Some points, one per row:
[  79  -10   30  -37   55   57   58  -36  -50   46    4  -71   29   31 -114  100   30   46   -7  -55    8   16   23    7    8  -43    3   34   83  -56  -12    6   34    2  -10  -22  -37   42   76   48   61   40   31    1  -40  100  -18   49  -22   10   29   49   28   -1   16  127   48   16]
[  75   27   28    9   22  -16   56  -65  -29   35   20  -20   12   63 -107   91    8   25  -24  -68  -40   16   46   23   27  -33   12   33  110  -56   -2    0   40   21  -19   48  -27   60   37   24   34   25   67   14   12   78   14   55  -24   26  -25   50   25   31   61  127   20  -14]
[ 60  48  33  48 -16 -30  48 -43 -28  43  42 -24 -49  69 -79  31 -11   8 -36 -23  -7 -45  82 -20   0  39  44  25  65 -63 -17  18 -22 -11 -21  37  20  51  -8  40 -32  25 126  31  20  20  -7  13   5  34  13   5  97  22  47  47  21 -58]
[ 36 -29  42  10  34 -15  36 -54   4  31  17 -59 -45  47  -6  41   2  58 -33 -10   9 -90  82  22  -8  56  22  28  70 -28 -39 -21 -22 -35   9  26  -9  76 -33  43 -23  -2  56  22  35  22 -25  24  -5  15 -12   4  55  31   9  18 -14 -24]
[ 88 -12  51 -33  54 -10  44 -44   6  45  -8 -51 -26  69 -66  90 -14  63 -12 -42 -20 -37  39  25  -1 -25 -14   9 117 -39  -7 -50  44 -16 -16  24 -31  70  12  63  23  14  16  12  49  68   0  63 -38  -7 -21  48 -17  27   3 127   3   8]
[ 54  13  45  13  35 -12  20 -46  16  17  18 -63 -66  57 -13  30 -17  48 -32  10  14 -74  92  17  -9  35  31  14  63 -30 -21 -17 -23 -22 -16  22 -15  81  -9  42 -47 -15  76  25  30  36 -23  18 -18  30  -6   0  41  29  13  43  -8 -27]
[ 31 -17  49  13  17 -45  13 -62   4  29  -7 -49 -48  43 -20  56 -29  31 -48   6  11 -79  88  32 -25  40  31  17  49 -15 -15 -29  -2 -51  -3  21 -10  87 -15  44 -45   1  59  39  32  27  22  38   4  11   5  13  41  30   4  45   5 -57]
[ 45  70   8  13 -15 -53  51 -49 -14  20  32  -2 -44  64 -54  26   7  24 -53 -16   4 -27  70  20 -10  34  55  47  60 -67 -19  31 -25 -29 -27  51 -19  51  -5  39 -23  20 109  32  -5  36  28  -6  11  29   9  -1 100  36  54  36  18 -81]
[118  -7 -13 -42 -25 -20   2 -69 -39  45 -19 -69  -4  24   9 -16  -1  39  19 -26  45 -21   4 -13  -2 -22  -9  33  41  15  59  19 -62  28 -20 -26 -58  -4  14  35 -38  35  34  32  28 -19 -48  10 -53 106  43  20  17  43 -17  43 -16 -78]
[ -65  -17   11    3   54  -29  -16  -82   68  -24    7  -45  -68  -55   -2   17   56    7  118  -35  112  -22   73   21   32   25  -48    9   28  -15   11    3  -65  -54  -32  -91  -36  -58 -101   59 -118  -31  -17  -42   29   90   29  -31  -12  -10  -41  -21  -43   25   29  -50  -31   47]
[125 -20 -14 -39  25 -77   3 -65   0  53  13 -76 -47  33  23 -18  -8  21  30 -28  39 -64  40 -10  -6 -11 -10  20  29  21  12 -30 -83  17 -26  -1 -32  69 -17  45 -59 -25  21  42  46 -27 -36  31 -18  91  39  25   1  13 -39  61 -24 -45]
[ 39   5  34  19  48 -16   9 -59  13  34  11 -78 -62  59 -20  35  15  53 -41 -12  26 -82  98  12   0  36  34  29  49 -27 -37 -30  -4 -57   6   4 -15  80 -31  79 -31  -6  46  22  29  28   5  24   1  31  17   7  38  36   4  49 -15 -25]
[ 54  15  17  22 -24   3  -5 -65 -15  60 -19 -35 -24  56 -55  52  17  57 -62  -5   8 -39  63  34  25  11  60  39  47 -60  11  -4  12  22  -1  31 -35  48  15  38 -16  44  89  38  -3  34  -5 -31 -29  61  12  14  68  34  -9  35  17 -52]
[ 37   6  38  16  81  -4  -4  27  13  80   6 -70  21  67  31 -15 -35  38 -64  24 -40 -14  73 -10 -11 -38  33  17  67 -33  28 -51  27 -45  13  68  16 105  17  14 -38  23   9  52  12   8   7  32 -35 -36  10  67  31  36  21  52 -50  -2]
[ 64  -4  48  17  59  -4  -8  10  15  45  35 -84  -4  57  15 -27  -1  60 -70  17 -49 -18  76 -16   1 -36  16  10  67 -48   0 -61  28 -67  15  77  19 127  -1 -19 -64  35   4  33  24  14   8  35 -29 -20  11  72  25  41  41  62 -35   4]
[ 25 -21 -25  45   2 -18  49 -52  -6   6  53   9   9  45 -94  34  15  18 -10 -18  -5 -39  34  -1   3 -55  10  38 122 -10 -31 -11   3  17 -11  57 -24  70  16 -50 -31 -12  74   8  24  -5  -6  73 -31  39  12  41  47  57   4  69  42 -54]
[ 15 -62  16  32  57 -17  21 -48  27  22   2  -9  -3  41 -54  14  10  40 -30  -3  14 -61  59  25 -13 -57 -28  27 103  -5 -41 -65  37   0  24   4 -35 119  12 -12 -46 -22  52   7  68  -9  -8  79 -46  28   4  41  -2  34 -19  72  28  -5]
[  27  -75  -23   -4    4   52   10  -38  -19   14  -26  -20   36   41 -116   41   39   31  -23  -19   38  -42   17   47    0  -89   -7   27  108  -12  -15    6   61   46   13   10  -64   95   36  -26  -11   36   41   10   27  -12  -18   26  -79   53   39   63   35   49  -35   58   39  -44]
[ 40   4  38   3  23 -20  13 -46  20  23  25 -56 -40  38 -25  35  -4  33 -29   6   9 -64  91  23 -15  31  46  27  84 -29 -21 -38   5 -43  -6  30 -11  72 -18  55 -22  -9  44   9  36  23  -5  37  -8  30  -6   3  54  27  12  39 -16 -36]
[ 68  -9  20  12 -23   0   9 -46 -29  48  -5 -38 -34  44 -21  66  12  47 -64  13  20 -40  63  23  -1  13  53  34  64 -45 -13   7  15  -6  12  24 -39  36  -6  22 -20  43  67  20  12  19  -5 -20 -41  50  16  10  73  42  13  17  42 -37]
[ 41  49   6  42 -11 -36  25 -49 -41  30  33 -17 -47  57 -60  37  16  32 -17  -4  -1 -39  85  12  -2  21  50  40  72 -58 -17  10 -12  -8 -36  58  16  31   9  35 -18   7 111  25  -4  39  21  11  -5  41   8  -3  93  27  39  45  20 -85]
[-45 -45 -21  49  52  39  20 -42  42  12  22  34   7  78 -50  19 -56  66  16  30  24 -53  32  60 -12 -33 -22 -32  88  17 -11 -20  19  33  82  26 -83  77  51  14  -1 -68  66 -24  37 -97  13  54   2  31  17  55 -15  25 -27  60  89 -82]
[ -56  -40  -39   59   46   27   29  -62   71   21   29   36   -2   62  -39    5  -40   43   21    0   22  -82   10   62  -21  -40   -7  -11   96   22   32  -33   17   14   67    2  -80   81   38   18   -3  -43   67  -20   50  -85    2   48   18   44   37   62   -7   13  -47   51   69 -105]
[  19  -33   70   -1  -30  -13  -69   17  -36    7   47   56   55   33  -52  -41  -31    0  -73   16  -32   80  102   11   -6  -84   31  -63  -79  -42    1  -15   97  -44    5    1  -10   32   25  -17   -3   81  -42   53  -20  118  -36 -127   -9  -31   64   98    5   25   62  -36   51  -45]
[ 110  -55   16  -50  -28  -35  -72    3  -22   15   45   30   56   11   -9 -113  -45  -26   14    6  -11  103   43  -37  -19 -109  -27  -78 -107   18   64  -22   36   15  -27  -60  -22   14   45  -35  -17   55  -65   58   28   94  -55 -120  -29   22   74  103  -64    0   19  -18    1  -61]
[  77    1   16  -29  -39  -71  -42    7  -40   28   87   46   19   29   12 -105  -66  -48   -7   -2  -38   83   72  -96  -30  -92  -12  -88 -111   -8   35  -25   44  -20  -55  -31   13   11   23  -50  -19    6  -23   69   29  102  -57  -84    7   -4   47  106  -34  -24   77  -15    4  -69]
[-40  11   3  43  -3 -37   8  39  34 -61  19  51 -23  -1  74  38 -32 -14  18  38  10 -65 -86 -33 -29  21  -3 -44 -57  60 -24 -28 -17  79  18  -9  15 -31  -4  31   9 -51 -28   6 -16 -48 -85  60   6  80 -38 -41  11 -64 -71 -21   3 -10]
[-116   31   24    3  -82   83   78   20  -23  -57  -30   21   13 -112    5   49   26  -58   48   17   37  -32  -69  -27   10  101  -11   31  -45   25  -27   64  -44  -30   11  -68   36 -127   -4   33   36  -24   -6  -66  -57   29   -3  -13    8  -24  -21 -101    3  -38  -17  -90   15  109]
[-127   12   55   31  -65   40   53   10   22  -78  -36   16  -10  -80   22   32  -14  -28   14   -3   15  -44  -27  -14  -23  110  -27    8  -20   57   -4   -4  -27  -23   27  -36   27  -92  -48   33  -26  -52  -21  -39   30   -9    8    9   22  -37  -72 -107  -45  -44  -39 -111  -24  108]
[-114   -1   27   35  -90   78   48   -4  -12  -73  -46   38   10  -77    3   48   24  -18   12   10   16  -17  -76   24   -7   97   10   33  -23   40   23   35  -34   43   10  -35   -1 -108  -42    9   -5   13   -7  -46  -21  -34   21  -39  -32  -13  -20 -101  -33  -16  -22 -127   13  126]
12 more points follow, each with its number after it:
[-127    1   44   34  -61   31   46    7   28  -69  -33   11    2  -83   59   36  -11  -29   26  -15   37  -60  -26    6  -39  124  -26   14   -5   58    4  -10  -31  -29   15  -22   29  -87  -64   51   -8  -55  -24  -35    9   -8   10   10   15  -32  -46 -102  -16  -39   -5  -81  -16  110] 0
[-122   65    8   57 -101   16   70    4  -13  -81   -1   51    3  -84   -8   37   17  -55   -1  -10   -1  -33  -54  -37  -24  127    9   11   -2   24   -6   49  -42    4  -29    0   32 -127  -35   22    0    0   40  -54    5    9   31  -31    5  -26  -55 -115   -5  -36    4  -86    3   78] 1
[-119   23   28   21 -113   64   51   -2  -18  -94  -38   25   -2  -60   18   30    6  -35   -4    2   31  -28  -83    3  -20   65   12   24  -29   23    6   41  -27   23   26  -38   -5 -127  -43   23   24   17   -2  -47  -16  -30   14  -46  -14  -27  -30  -94  -24  -23  -24 -114  -12  102] 2
[-127    6   31   51  -67   30   65    4   24  -92  -14   11  -11  -66   58   38    5  -43   18   -7   11  -57  -25    4  -36  110  -22   22  -21   52   -2    4  -38   -7   27  -24   19 -106  -64   44   -1  -45   -4  -47   16  -25   11    4   24  -65  -53  -87  -26  -41  -17 -111   -7  110] 3
[-123   44   17   17  -64   90   75    5   -8  -77  -13   27    6 -107   -2   58   15  -40   20    6   42   -3  -96  -32    9  116  -11   25  -62   33    2   75  -41  -18   13  -53   32 -127    6   30   32  -21  -29  -31  -52   17   28   -9   18  -30  -35 -124   -5  -33  -12  -76   21  119] 4
[-100   12   22   50 -112   66   39   10   -3  -67  -58   30    4  -79    2   39   22  -24   28    3   27  -17  -70   18   -6  106   14   35  -13   20   42   41  -17   26   40  -24    6 -123  -34   20   18    2   -3  -52    4  -14   23  -56  -26  -19  -52 -104   -6   -9  -37 -126    9  110] 5
[-127   18   26   26  -55   36   58   18   36  -81  -17   41    1  -85   55   26    1  -61  -12  -15   38  -82  -48   -8  -21  106  -27   13  -48   66   -5  -10  -13   -7   -1  -20   17 -105  -63   36  -20  -58   -2  -53   22  -22   27    1   31  -51  -41 -123  -36  -42  -25 -103  -17  113] 6
[-124   78   19   54 -106   38   79   12   -9  -85    2   50    4  -70   -5   58   18  -76    5  -23   17  -31  -66  -25   -8   97   15    7  -24   20   38   43  -55   -8  -13  -19   29 -127  -34   16    3  -30   51  -41    8   -7   22  -23   10  -52  -47 -104   -8  -15   20 -108   11   93] 7
[-55  -6 -17  39  17 -12  25  63  39 -60  31  42  -8 -15  87  23 -49  10   6  49  23 -53 -84 -40 -24  19 -14 -36 -82  63 -20 -27 -13  98   3  -4  16 -36  -9  25  37 -60  -6  14   6 -69 -44  53  10  85 -33 -26   3 -59 -84  -8   3 -12] 8
[-127   42   23   52  -84   32   80  -18  -24  -86    7   58   14  -83   16   25    2  -56    0  -18   -5  -18  -64   -3  -30  105    3   26  -10   26    5   30  -63   -7  -18    4   33 -122  -48   12   10  -25   64  -48  -12   -2   35  -23   19  -39  -61 -107    4  -43   12 -114    5   78] 9
[ -98   42   31  -18  -26  102   92   -6   32    2  -45  -24   30 -119  -19   67  109    1    3   30   11  -39  -73  -56   30  102   23   56   -5  -32  -47   39  -24  -87  -35  -23   75 -101  -28   53    4   -5  -10  -87  -38   59  -20  -46    2  -45  -63 -107   16    3   20  -78   28  111] 10
[ -99   86   34   13  -64   63   89  -22   23   -8  -32    6   21  -44  -23   66   71  -13  -30    3  -22  -56  -37  -62  -23  109   35   42   63  -39  -15   29  -27  -63  -44   36   78  -94  -65   37  -11   -5   86  -67    9   43   14  -61  -10  -48  -87  -94    5   31   46 -101   13  111] 11
Which two of these numbered points are nearest to each point below by angle, seen from the average point of the first points? Their numbers follow each, nearest first.
[-127   21   38   16  -56   98   81   13  -17  -60  -23   32    0 -127    6   54   29  -34   38    5   26  -31  -71  -29   -7  101  -20   51  -58   44  -20   77  -28  -28  -13  -47   59 -127   -7   22   20   -2  -10  -61  -54   34    4  -22    7  -22  -40 -122  -12  -59   -5  -89   21  100] > 4 1
[-127   10   45   22  -41   25   37    6    9  -71  -16   18  -18  -97   52   22    3  -40    0    3   14  -63  -41  -13  -40  114  -36   28   -9   45  -24  -19  -24  -16   13  -27    6  -96  -68   25  -17  -33   -5  -53   28  -20   18   -2   26  -65  -27 -115  -29  -60  -24  -90   -6  117] > 6 3
[-121   20   14   22 -111   64   46    0  -18  -83  -60   30    5  -80    9   51   27  -38   -9    3    9  -24  -79   18   -4   77  -16   51  -36   17   27   52  -18   16   21  -35   -4 -127  -22    8    3   19   14  -47   -3  -38   32  -51  -33  -12  -33 -114  -29  -33   -4 -127   18   85] > 2 5
[-127   19   56   29  -58   54   69    2   21  -80  -23   27  -13  -78   64   35  -30  -27   19    6   14  -59  -49  -12  -37  113    7    8  -18   58   -4   -6  -33  -25   20  -43    2 -103  -58   28  -16  -37  -18  -47   17  -27   29   -8   -4  -45  -54 -111  -27  -46  -12  -79  -26  127] > 0 3
[  82   33  -64  -13   95  -78  -76   68   27   -5  -26   -8  -14   12  117  -48   -4  -27   -5   20  -59   12  -16    8    8  -79  -31   22   28   40  -26  -50   14   26  -11   47   31   90    9  -49    8  -31 -103   45    5 -117   36  127   36  -13  -17   23  -18  -30  -28   63  -72    5] > 8 6
[-112   82   23   32 -127   62   78  -10  -19  -66  -11   48    1  -92    2   51   13  -66   33  -12   -3  -20  -59  -23  -20  105    0   22  -11   -7   25   58  -38   -1  -10  -10   61 -127  -43   21   13  -20   49  -33   -1  -20   30  -23   17  -27  -80 -110    5  -37    1  -94   13   89] > 7 1
[  20  -10    1  -16   66  -45  -62   20   31   72  -19  -53  -22   52   25  -31   23   34  -33  -17  -52    3   61   31   18  -13   10   25   62  -37  -53  -37   13  -90  -17   81   48  127  -60  -50  -57    6  -39    9   22   -7   68   62    5 -115   14   40    5   65   28   63  -89   49] > 11 10
[ 55 -73  36  12   6  26 -46 -27 -23  20 -18 -11  71  47 -51 -96   2  41 -62 -41 -33  42  42   1  -7 -68  54 -50  39 -35  31  -3  50  45  57  21 -28  67  69 -39   5  68  25  10 -27  37   3 -61 -11 -24  34  53  19 -20   9  16  23 -26] > 2 5
[-123   26   26    8  -77   92   92   11  -18  -70  -27   32    1 -116    3   62   22  -42   40    7   29  -24  -71  -28   10  126    4   46  -42   26  -11   60  -46  -18    0  -32   31 -127   11   27   38   12  -22  -51  -48   36   -2  -16    9  -15  -28 -117   13  -45  -26  -89   -6  109] > 4 2
[ 74  27   8  18  62  43  33  49 -19  70  34 -68   7  17  -2 -18  23  51 -48  21 -33  26  71 -16  46 -59  12  33  44 -49  -4  -9   4 -62   9  45  53  82  67 -19   6  31 -18  39 -51  70 -11  28 -31  22  51  40  62  31   4  58 -16  -4] > 10 4
[ 48  -4 -18 -48  77  40  -7  45 -37  76 -26 -63  21  -6 -40 -34  54  55 -23  18 -57  39  29  -5  46 -25  37  34  64 -62 -36  21  10 -88 -23  77  79 111  14 -66  -3  19 -63   8 -65  27  31  47 -11 -73  65  10  47  55  30  81 -61  26] > 10 11
[ 59  12  25  -7  20   6  44 -32 -34  45   0 -67 -33  18 -50  78   8  62  -5  26  16 -25  67 -12  31  15  55  45  24 -51 -37  40   0 -45 -27  15  -1  53  29  33  -8  17  30  33 -41  92 -13   7  -7  22  23 -18  87  -4   6  40  29 -52] > 10 11
[ -88   24   25   19  -56   86   81   12  -12  -48  -21   26   15 -127    5   42   28  -51   32    5   35  -23  -70  -32   21  108   -6   13  -63   13   -7   46  -31    1    4  -43   47 -127   10   28   29  -11  -28  -38  -54   34  -17   -8   15  -34  -28 -117   23  -54   -9  -99   22  101] > 4 5
[-35  -9 -42 -10  10 -59 -23  69  40 -68 -11  56 -26 -30  72  31  -2 -49  26  48  17 -40 -78   0 -18  44 -25 -33 -69  75 -63  -4 -24  47 -17  17  35   2 -64  -2  37 -75 -56   6 -11 -81  -7  79  57  -8 -50 -87  -8 -53 -80 -25 -40  -4] > 8 6
[  63   33 -102   26   33  -64  -34   63    1  -15  -12   20   10   24   83  -54   14  -40   -3   17  -74   56  -38  -12   18  -59  -18   24   31   13  -32    6  -23   45  -32   48   58   49   27  -88   31  -10  -23   50  -12 -124   31   96   33   18  -26  -11   22  -26   17   70  -41  -18] > 8 9
[  65   32  -11  -49   44  -53    0  -45  -38   34  -23  -34  -12   37 -127   76   48  -14   -2  -82  -15   11   41   44   -7  -14  -20   11  112  -61  -56   11   32   -5  -40   36  -10   74  -45    0   23   13   50   -4   35   44   65   86   11  -81  -34   19  -10   57   32  127  -45    5] > 11 10
[-127   63   37   71  -96   47   74    7  -21  -91   19   68   -5  -69    6   26    4  -65   26  -10   11  -11  -25  -17    0  112  -21   33  -24   17    8   13  -35   -9   -8  -16   65 -127  -53   -5   -3  -24   63  -53   -7  -15   25  -19   31  -16  -51 -111  -10  -36   14  -77   -5   63] > 9 1
[ -91   10   16   20 -111   62   59    6  -15  -71  -46   30   -4  -83   16   44   16  -17    6   -6   32  -19  -86    6  -14   94    1   32  -18   12   23   47  -20   40   41  -13   15 -127   -3   17    3   28   -8  -45   -3  -20   14  -45   -3   -2  -48  -91   -4  -27   -5 -122   10  104] > 5 2
[ -76  -10  -23   12  -56   43  -11   26   37  -82  -52   27    8  -36   22   53   13   25   15   36   68   -6 -127   10   23   14   24   -3  -50   12   -2   31    6   89    1  -20   13 -121  -11   28   37   -2  -10  -54  -24  -62  -15  -17   15   55   -2  -98   36   17  -48  -92    9   47] > 2 5
Here are 12 other points, each followed by its number:
[ -54   33   34  -14  -36  101   88  -24    8    4  -63  -32   20 -107   -9   65   88  -12   32   14   -3  -12  -67  -36   11  109   39   56   -3  -32  -24   36   -1  -87  -33  -10   76 -101  -24   54    0   -9   22  -72  -22   75  -14  -52    4  -19  -50 -117   30   14   19  -77   12  127] 0
[-127   21   20   53  -21    1   80  -41   23 -101    3   35  -66  -66   12   63   30  -67   74  -28   20  -42   60   49  -26   89  -47    1   -6    8   38   20  -59  -30  -19  -68  -36  -87  -58   39  -28  -24  -41   17   39   24   51  -33   -9  -46 -127  -32  -73  -96   22 -111    8  106] 1
[ -69   53   39   70 -102   12  102    7  -44  -48   55   89    8  -39   21   35  -24  -76  -25  -29  -33  -48   -1  -33  -56   84    2  -15  -72   51   32   16  -52   35   12    6   36  -95    2   -1   37  -34   47   18  -13   -7  -26    4  -50   36  -50  -50    7  -86  -14  -63   33  -15] 2
[-121   -6   33   43 -109   67   48    9  -28  -96  -56   17    9  -98   27   46   31  -29   25    7   23  -32  -89   13   -2   99    5   45   -8   24   38   52  -31   33    9  -44   -4 -122  -26   38    5    3    5  -69   -9  -37   23  -56  -12  -22  -24  -79  -26  -32  -24 -120   12  106] 3
[-125   -5   -2   64  -44   35   44  -46    9 -103   -7   44  -45  -52   10   60   33  -44   76  -40   52   16   53   97   30   57  -30   39   -2   13   67   59  -34    9    2  -67  -65 -115  -21   55  -39   28  -27    8  -20   18   62  -77  -17  -21 -114  -33  -47  -70   26 -102   42   82] 4
[-113   77  -14   39  -26   26   77  -77   53  -31  -16    6  -50  -62  -49   90   82  -53   48   -8  -27  -18   67   12    9   86    0   35   52  -66   17   22  -56  -84  -50   -2   16  -99  -36   81  -19   -3   53  -28   -6  111   69  -84   11  -29 -127  -26    3    5   84  -92   55   78] 5
[-127   11   -9   41  -34   39   98  -34    8  -87   -3   55  -58  -99  -34   73   59  -58   89  -23   35    7   33   37   26   88  -35    8  -48  -30   12   76  -50  -38  -12 -104  -32 -126   25   49  -14  -36  -39   21  -34   79   47  -48  -14  -15 -117  -55  -28  -87   45 -114   64   74] 6
[ -78   12   -8   75  -74   13   94  -38  -42  -54   25   86  -58  -28   13   40   16  -48   47  -19   -8  -35   89   58  -32   41  -53  -44  -50   10   93   64  -70   41   14  -54  -93  -85   29   29   -6   23    3   65  -10   53    7  -44  -96   57 -115   31  -72  -90    1  -71   82  -20] 7
[ -40   43  -72   38   18  -68  -17   -7   15  -87   31   83  -76   -9   11   77   36  -71   68  -10    6   24   25   42   12   26   -6  -14  -45  -26  -33   52  -91   46  -89  -52  -28  -53  -37  -14  -17  -41  -38   50  -16  -15   51   46    7   49 -127  -14   -8  -55    5  -16   25  -50] 8
[-57  13 -96  10  -2 -54 -46  -4  17 -83  -6  81 -47 -26  19  56  30 -35  68  11  31   9   2  88  10  -5 -32 -25 -61   3  -6  57 -27  77 -45 -75 -57 -51 -32  -3   8   2 -70  40 -40 -35  40  18  -4  50 -86  -9 -31 -43  -9 -10  32 -41] 9
[-27  14  13  41  91  43  10  17  46  65  25 -31 -26 101  31 -56 -70  75 -52  15 -19   7  36  36 -16 -23  22 -18  84 -32  29 -36   0 -22  86  70 -21  86  45  -6  -1  -7  47  30  12 -58  14 -21   2  22  37 104   4   8   8  40  23 -70] 10
[ -3  43 -21  21  36  80  14  21 -18  93  34 -33   7  71  -1 -35 -35  74 -23  21 -23  42  28   5   0 -36  42   7  40 -68  15  46 -13 -18  59  34 -11  50 103  -6  30  12  24   8 -49  16  20 -17  10  23  38  68  36  -6  20  40  30 -77] 11
Which two of these numbered points are nearest to each point below by angle, seen from the average point of the first points? Their numbers follow each, nearest first.
[-16  22  13  64  66  40  -2   2  31  85  24 -50 -29 106  29 -52 -71  84 -56  17 -26 -15  43  29 -22 -24  17 -15  57 -23  31 -51  -6 -21  70  48  -9  87  31  18   6 -34  35   8  14 -39  19  -5   4  13  39  82   1  -9   7  46  15 -58] > 10 11
[ -61   -4  -40  -15   13  -31  -33   65   63  -65  -72   12   -1  -25   53   21    9  -15   -8   61   34  -72  -28   -5   27   40  -23   32  -81   69   -4  -14    3   19  -23   -9  -32  -51  -24   29   31  -49  -29   -6  -61 -122  -31   33   27   17  -69  -69  -39   -6  -53  -30  -13  -52] > 9 3
[ -83   -3  -47  -19   30  -12  -20   56   65  -86  -51   41    2   -5   33   -2   14    6   15   83   40  -67  -36   -5   29   36  -23    4  -61   68   -3    5   22   26   -8   -3  -20  -37   -5    8   34  -64  -44  -20  -78 -125  -14   36   27    7  -72  -48  -43  -24  -32  -30   -2  -65] > 9 8
[-13  44 -25  26  55  81  25  15   5  98  31 -34   7  57  -5 -20 -48  62 -27  29 -11  33   7   1  26 -39  38   4  40 -73  30  16 -19  -9  48  38   2  43 112  14  26  27  24   2 -32  12  12 -16  -3   0  73  71  24   1  26  40  49 -70] > 11 10
[-20  59 -65  19 -41 -62 -21  54  -4 -58  25  63 -23 -38   1  47  16 -52  17  22  -5  13 -83 -27   8  47  14 -20 -72  27 -74  25 -27  68 -46  13  38 -54 -32 -52  38 -64  19 -25 -52 -62  20  62  24  17 -54 -82  15 -24 -44 -35 -18 -36] > 8 9
[-110   17   21   19  -95   92   39   -8  -20  -73  -44   20   11  -78   23   48   37  -44   23    1   46  -33  -78   18   -1   87   -5   12  -11   25   30   36  -15   16   19  -29    4 -106  -26   41   17   11    7  -51   -7  -33   34  -54  -35  -26  -52 -110   -9  -17  -17 -127   10   98] > 3 0
[ -96   10   41   36  -98   72   55   -3  -27  -72  -38   33   -6  -81   17   39   10  -39   20    9   32  -20  -92   14   -4  100    8   12  -17   25   18   43  -20   27   13  -35    9 -127  -25   47   16   18   -6  -53   15  -11   16  -52  -17  -13  -34  -99   -9  -24  -42 -124   11   93] > 3 0
[ -1  48 -28  22  59  90  26  11  -9  86  12 -42   8  55  -4 -41 -37  72  -9  39 -13  27  -3  -6  17 -60  49  -3  52 -26  20  40  -5   0  59  49  -8  58 123  -2  29  17  15  17 -64  11  30 -27  -2  16  70  67  65  18  22  42  51 -53] > 11 10
[ 57 -19  18 -60 101 -40 -34 -36   6  19 -50 -37 -11  30 -85  75  44  14  27 -79 -46 -19  56  57 -20  20 -30  33 115 -11 -49 -37  42 -16 -45  35 -30 113 -56  21   5  -9 -34 -33  46  22  33  86  31 -85 -23  27 -20  62  -1 127 -56  48] > 1 8
[  6  17  10  61  70  27   0  -3  39  97  23 -42 -40 108  24 -40 -76  80 -51  10 -29 -11  38  40  -9 -26  50  -8  63 -20  47 -38  14 -10  73  72 -21  90  43  -8 -17  15  34  19  14 -66  36  12  -2   3  21  90   3  16  23  19   6 -58] > 10 11
[ 98   2 -15  -9 -30 -85  -5 -65 -26  61  49 -57 -31  28  -9  -6  -2   6   3 -39  18 -11  11 -50   7   4 -17  34  43 -21  14  18 -88  -2 -24  -1   1  -7 -30  14 -37 -23 107  47  27  16 -35  -1 -15 102  27   2  44  31   6  67  -1 -81] > 8 2
[-117   -1   24   44  -86   72   70    9  -24  -73  -49   40    3  -77   26   62   32  -12    0  -18   47  -10  -68   -1    3  109  -10   16  -35    7   34   38   -9   18   37  -42    0 -127  -32   39  -15   19    8  -61   -9  -18   12  -61  -20  -43  -24  -84   -6  -11  -30 -127   19   77] > 3 4
[100  -6 -11 -65   4 -12   8 -62  -9  36 -22 -99 -38 -77 -30  -3  61   7  80 -19 104   7 -30 -32  66  40   9  63  45 -16  22  39 -70 -49 -39 -64  -4 -23   3  41 -45  -9  29 -48   3  40  20   3  25  23  40 -64  36  30  21 -11 -30  14] > 0 3
[  69  -13    4  -40  -33  -68  -34  -13  -29   14  103   40   38   13    2 -114  -42  -74   -7  -18  -31   88   55  -72  -29  -89  -39  -85 -113    0   39  -17   22  -34  -45  -41    4    9   29  -58  -33   28  -20   58   19   98  -77  -79  -11    6   48   98  -28    0   57    4   -1  -85] > 7 2
[  50   24   -4  -54   39  -20  -15  -38  -24   61  -21  -28    3   42 -103   64   52   -3    6  -48  -28   10   39   65   14  -11    1   32  127  -48  -39   17   35  -31  -61   37  -18   62  -41   -8   40   26   44  -28   15   23   45   72    9  -62  -20   20  -11   64   46  127  -40    2] > 5 0
[ 32   0  61   7  20 -54  31 -31  13  14  20 -32 -44  59 -28  55   9  36 -21 -13  14 -80  85  27 -24  52  29  22  58 -41 -21 -46   3 -35   2  21 -11  54 -39  46 -29   4  50  17  18  31 -23  31 -11  17 -21  22  46  21  -2  37  -7 -33] > 5 1
[  95  -68    9  -56  -36  -29  -84    8  -27   24   32   29   19  -19   -2  -99  -34  -13    0   -5    2   76   47  -42  -15  -88  -30  -76 -101   11   32  -20   45    1   13  -48  -38   24   47  -53  -27   52  -60   56   12   87  -66 -117  -47   20   70  109  -71    9   31  -32   17  -75] > 7 9
[-35  30  10  41  85  44 -11   4  25  88  36 -46 -34 101   9 -37 -57  79 -28  35 -32 -21  44   9  -4 -28  18   0  58 -19  47 -48   2 -11  70  60 -31  92  55  -5  -1 -15  42  14  23 -49  15 -17   3  11  42  76   7   6  20  35   3 -51] > 10 11
[-25  25   2  50  68  48 -19  39  31  81  43 -54 -21  84  45 -39 -73  68 -55  13 -37 -16  61  48 -18 -30  26  -2  65 -23  21 -36  23 -28  69  51 -21  70  59   0 -12  -5  52  10  28 -34  29 -18  13 -13  28  88  11  20  11  38  16 -67] > 10 11
